In the rows, 128 means zero.
Each path below is one point turned by a fixed rotation once a step. After each direction that follows a path, write how fast that rotation turns it, in degrees each step (0 if it stays still).
Each turn is a multiple of 5 degrees from 10 to 175, or 0.
Each row of a path follows its step; steps can be skipped.

step 0: [135 130 111 127 113 88 108 106 132 86 156 85 157 150 110 163 108 121 106 118 103 135 124 135 119 115 95 133 155 126 99 133 141 142 142 110 142 84 143 96 86 126 136 168 118 150 138 119 99 138 126 126]
step 1: [163 121 140 104 137 103 102 145 98 131 114 111 168 132 110 152 130 110 108 69 146 106 130 113 141 168 92 123 146 116 145 105 142 108 117 137 116 105 136 164 119 129 153 138 147 112 99 126 94 149 124 98]
step 2: [132 145 151 132 147 160 110 124 114 132 143 120 161 139 119 112 134 109 95 102 120 126 133 81 123 141 115 128 126 106 158 128 151 106 118 158 84 133 101 92 86 149 158 140 127 146 147 147 155 84 146 113]
step 3: [142 115 140 153 155 133 116 129 142 102 160 136 146 123 117 82 133 141 105 132 147 116 125 132 109 166 94 134 112 161 112 147 175 112 132 125 95 141 97 116 153 148 108 159 97 96 168 122 109 141 130 102]
step 4: [160 154 141 123 164 117 111 125 124 134 161 149 124 152 107 129 119 117 94 128 152 131 152 139 136 112 112 100 140 112 114 148 108 125 142 142 86 99 119 117 168 155 83 133 110 158 121 105 98 148 158 169]
step 5: [116 122 100 144 174 117 66 130 151 107 136 115 144 110 100 125 122 133 124 115 102 140 130 154 120 157 144 99 109 130 112 115 113 139 103 143 108 100 165 122 145 138 157 137 144 176 140 136 86 123 115 147]
step 6: [116 148 111 132 143 127 121 174 121 102 117 102 137 141 136 156 151 131 126 72 132 132 131 125 99 146 121 162 140 116 108 128 117 93 129 105 145 76 114 77 146 165 164 130 149 125 138 107 105 130 129 130]
step 7: [158 138 154 111 113 147 115 156 130 116 117 132 158 154 139 124 130 160 115 103 132 145 163 117 106 165 111 140 119 117 91 107 119 164 92 105 90 104 131 132 98 141 134 125 112 130 114 137 133 120 171 83]
step 8: [140 115 111 118 135 143 118 152 116 109 135 107 143 139 143 119 110 124 83 102 124 111 143 136 92 99 117 157 87 68 131 115 176 139 122 134 74 158 122 135 144 134 107 107 111 119 148 132 110 104 120 127]
step 9: [117 119 123 145 137 127 134 110 162 121 165 168 166 136 113 119 116 141 97 74 98 113 159 131 90 106 144 103 151 140 154 138 143 118 120 102 103 105 85 134 159 120 109 128 112 135 127 149 116 147 122 125]
step 10: [99 134 155 113 171 120 69 119 122 90 154 129 151 125 134 151 124 146 124 129 133 135 143 101 131 95 144 114 140 146 116 124 139 127 158 116 122 137 129 103 122 132 118 100 127 155 121 117 56 159 147 110]
Speeds:
[113 132 133 140 125 120 128 131 127 126 130 131 123 131 126 129 136 133 128 118 122 131 134 129 113 135 124 130 128 133 143 137 123 135 132 134 124 139 126 129 123 126 136 130 127 130 131 114 130 125 117 134] : 110
[125 121 130 136 127 140 127 126 124 127 133 121 131 129 116 118 133 123 120 141 128 117 131 128 122 120 121 116 126 125 137 123 122 139 124 119 131 123 128 124 134 129 120 118 129 126 132 117 134 137 125 126] : 70
[119 129 132 120 131 119 118 119 118 124 118 131 119 130 124 128 128 123 124 126 126 138 123 133 123 123 131 131 123 131 130 123 136 129 118 135 129 130 135 125 130 135 118 126 129 143 134 129 143 129 132 113] : 130
[134 121 130 141 125 124 130 123 117 124 132 129 117 135 120 126 121 129 141 123 119 126 118 132 124 123 121 129 134 117 123 120 123 126 136 133 120 121 129 138 133 121 129 124 113 133 132 136 124 131 126 129] : 85
[124 122 140 130 125 129 140 122 133 127 113 133 136 138 121 118 120 118 125 126 130 118 140 119 132 125 131 136 122 125 122 127 133 122 120 134 125 133 118 133 123 129 129 127 122 128 128 124 123 122 120 122] : 60
[136 130 134 140 135 131 121 130 132 136 121 130 116 135 120 121 138 125 129 132 132 129 118 126 136 141 135 124 123 131 124 128 126 119 124 132 123 122 134 126 130 138 126 137 127 124 137 116 129 124 134 142] : 35
[120 140 126 130 121 134 136 127 128 127 128 130 126 123 128 136 135 118 134 124 129 128 119 125 133 132 120 134 132 117 121 117 126 133 119 119 121 121 138 127 121 127 135 136 140 133 126 118 121 131 118 118] : 65

step 0: [147 133 140 158 154 111 176 171 160 101 121 118 146 108 127 144 122 122 144 121 131 67 129 127 131 170 114 136 114 135 139 147 168 137 117 179 130 114 100 148 140 131 104 99 131 125 146 133 130 93 106 143]
step 1: [141 109 121 136 100 106 135 149 118 126 151 125 101 159 131 163 123 126 142 110 108 138 149 109 107 120 142 77 132 105 128 149 125 127 137 190 152 159 136 120 121 111 79 121 103 109 116 109 173 96 134 110]
step 2: [104 146 122 142 176 120 115 112 122 127 113 143 95 110 116 127 137 113 145 96 78 123 112 129 131 97 179 109 135 133 167 143 129 139 144 140 151 141 99 124 129 128 84 94 149 112 134 152 112 114 139 183]
step 3: [124 113 177 101 154 96 114 122 156 97 141 157 85 118 138 132 132 120 145 122 147 88 132 131 105 144 99 102 112 111 170 138 124 149 108 182 139 132 135 169 132 154 140 104 143 153 144 127 120 111 132 120]
step 4: [130 131 127 122 139 130 125 113 80 115 152 96 108 105 127 96 119 102 142 130 121 123 135 139 101 116 151 100 143 144 121 124 107 114 158 209 97 157 167 125 129 118 120 127 103 142 98 107 130 111 164 132]
step 5: [128 132 134 105 128 127 97 144 134 141 140 147 129 132 131 77 161 101 147 150 96 149 121 150 139 113 139 110 174 133 169 152 140 115 114 135 103 163 107 168 152 113 108 121 138 120 126 177 87 133 147 141]
step 6: [132 137 126 138 131 122 144 80 156 128 135 170 117 90 107 120 96 121 144 150 146 115 140 115 86 135 118 127 131 125 165 150 120 117 135 146 131 180 123 161 143 132 170 123 117 148 112 140 93 140 106 77]
step 7: [155 131 153 113 154 124 148 155 114 167 113 148 149 121 118 84 103 144 149 139 107 117 145 170 107 151 137 121 140 164 91 133 93 97 148 153 130 155 118 137 123 92 154 126 91 132 128 110 138 137 170 129]
step 8: [121 99 130 127 118 149 121 133 165 127 135 107 138 130 95 133 142 100 155 156 88 141 133 133 88 149 111 140 164 166 142 143 129 125 93 129 124 151 97 136 141 60 107 139 140 96 146 121 104 153 105 129]
step 9: [143 140 130 91 115 129 163 94 145 110 158 168 109 98 116 157 126 137 150 125 128 141 131 127 101 136 147 117 134 159 106 122 130 110 138 120 141 150 75 139 139 139 158 91 96 82 119 136 148 117 84 107]
step 10: [140 133 147 159 153 135 118 141 154 101 81 125 142 137 148 113 140 140 157 113 73 113 157 140 104 158 137 96 114 166 100 94 115 102 157 137 174 98 133 144 155 111 131 118 113 111 126 131 134 125 129 113]
Speeds:
[118 126 138 122 146 124 120 120 122 111 128 122 129 132 136 135 135 125 131 125 121 145 125 130 130 125 127 127 122 132 128 125 128 124 131 131 132 126 133 129 125 137 126 117 135 122 128 119 132 124 125 122] : 45
[111 127 118 123 127 130 134 150 133 126 131 128 128 121 135 126 126 112 137 125 135 131 126 124 125 127 126 128 125 129 128 124 134 135 133 124 137 137 126 129 126 136 135 129 131 123 135 124 119 136 131 130] : 125
[136 114 117 119 128 127 112 133 127 135 130 122 125 129 123 130 137 129 128 129 134 130 118 125 131 139 140 134 126 132 127 136 126 128 131 123 135 134 131 130 130 125 114 126 128 123 112 121 120 129 130 128] : 110
[130 131 132 131 133 127 137 137 140 126 125 114 122 133 133 126 133 136 132 137 111 116 119 133 137 129 136 125 133 123 133 125 128 127 117 123 124 124 126 135 122 133 128 126 134 128 124 125 121 140 131 120] : 140
[123 126 130 113 131 127 131 126 128 130 121 127 125 123 127 133 120 132 113 124 129 118 121 125 133 136 129 125 128 122 127 116 132 129 134 124 124 136 129 132 137 123 131 115 126 133 137 132 116 118 114 118] : 115

step 0: [141 156 91 105 131 151 93 115 103 135 134 131 137 145 154 125 99 119 89 98 128 95 110 113 130 186 115 129 130 97 135 104 131 116 122 130 78 132 150 118 122 93 118 113 151 153 154 153 151 111 89 149]
step 1: [149 140 135 104 73 164 102 133 136 150 160 143 110 123 138 146 82 160 124 127 135 141 136 131 165 151 119 126 121 155 119 121 130 93 139 93 136 134 143 124 99 142 112 139 76 131 99 141 109 138 153 176]
step 2: [123 138 92 118 145 122 87 127 149 115 144 171 123 130 112 147 121 125 100 137 121 96 162 114 138 131 103 141 168 135 113 118 150 155 144 121 170 109 104 108 114 144 189 122 157 122 69 137 115 137 127 137]
step 3: [129 122 125 181 158 108 108 137 163 108 115 162 120 125 150 137 123 136 106 93 144 154 135 145 160 153 169 124 154 88 170 113 129 104 111 136 123 74 135 115 142 136 140 112 115 131 139 124 139 153 176 134]
step 4: [161 114 92 125 119 81 136 168 123 121 178 115 104 146 154 106 134 119 105 140 143 120 146 143 109 151 144 94 116 84 90 116 130 157 102 95 125 138 116 105 133 102 123 130 116 115 154 144 138 149 126 168]
step 5: [146 138 118 119 102 120 143 151 134 167 149 137 143 139 88 156 159 145 130 114 163 121 132 76 130 154 171 125 123 129 90 113 168 117 146 176 127 158 140 140 103 159 150 137 102 142 146 120 134 144 155 142]
step 6: [149 126 124 96 93 101 111 150 98 136 114 156 156 152 154 110 147 136 98 126 109 117 159 100 130 133 151 95 183 142 152 108 133 103 129 133 160 119 140 130 143 157 116 122 139 152 107 135 150 120 73 95]
step 7: [152 182 71 119 101 118 115 118 151 126 96 127 105 89 133 140 94 128 178 97 107 150 120 111 117 143 162 127 121 107 152 119 109 90 136 119 152 123 125 106 138 119 131 111 138 153 141 166 135 125 112 149]
step 8: [118 109 120 104 113 131 74 174 124 130 136 147 68 128 133 132 118 135 107 113 158 105 114 145 121 114 131 168 93 137 153 91 152 132 130 127 118 171 114 119 151 140 122 121 132 120 98 153 139 131 108 182]
step 9: [119 121 114 161 83 123 133 123 139 118 155 146 75 126 110 159 126 140 127 149 148 109 164 93 174 119 139 142 118 117 129 112 95 126 122 117 135 134 151 125 155 171 162 138 127 133 100 121 100 167 148 85]
step 10: [121 130 136 129 146 132 157 132 154 87 99 135 103 105 129 118 172 140 114 95 147 110 178 138 119 131 153 92 150 104 137 122 154 164 107 103 152 133 131 107 113 161 123 86 160 115 125 141 170 142 129 110]
Speeds:
[122 123 120 123 123 122 131 127 132 128 145 135 117 127 125 129 132 137 125 129 127 122 118 126 133 132 124 124 124 143 123 138 132 128 131 134 136 129 133 137 130 139 126 138 134 123 128 114 124 117 131 132] : 100
[126 124 133 131 123 137 123 120 128 132 131 126 130 117 117 126 126 137 120 130 138 133 128 140 131 145 126 120 126 125 128 120 121 138 135 127 126 114 129 128 117 125 128 125 137 120 123 127 120 130 121 128] : 35
[148 122 125 128 132 135 128 126 125 136 125 135 127 129 132 121 125 130 134 125 134 124 119 135 136 123 123 130 117 128 114 121 126 128 130 135 126 139 126 114 130 132 122 138 124 118 131 130 124 134 125 135] : 100
[123 124 139 113 132 123 130 122 117 122 135 119 128 119 129 127 121 127 125 133 124 132 119 117 130 139 130 126 126 127 127 117 135 132 122 125 119 138 130 121 138 135 133 126 127 133 129 128 116 134 137 131] : 90
[126 137 136 129 131 130 141 128 139 124 129 132 136 139 130 129 118 129 116 138 132 119 122 124 132 123 137 129 126 129 123 112 124 123 134 137 129 122 122 138 140 132 132 125 130 120 123 134 129 124 124 123] : 110
[121 129 126 130 129 132 122 126 121 119 127 135 119 124 136 127 132 136 135 123 121 125 129 118 138 119 129 130 126 135 126 120 120 125 124 125 118 121 112 135 118 122 126 132 136 132 115 136 123 130 133 137] : 55
[130 131 137 127 130 120 133 133 115 126 130 125 138 129 122 128 141 129 127 124 136 123 128 124 133 128 133 111 118 121 126 126 131 122 137 127 133 126 119 124 124 120 123 140 129 138 138 128 129 115 131 123] : 55
[118 111 122 117 123 139 128 137 134 138 127 130 133 123 130 123 121 113 136 123 128 122 127 126 127 133 128 127 132 124 130 125 123 112 133 127 131 133 129 128 125 127 128 126 131 129 125 136 117 113 128 124] : 55
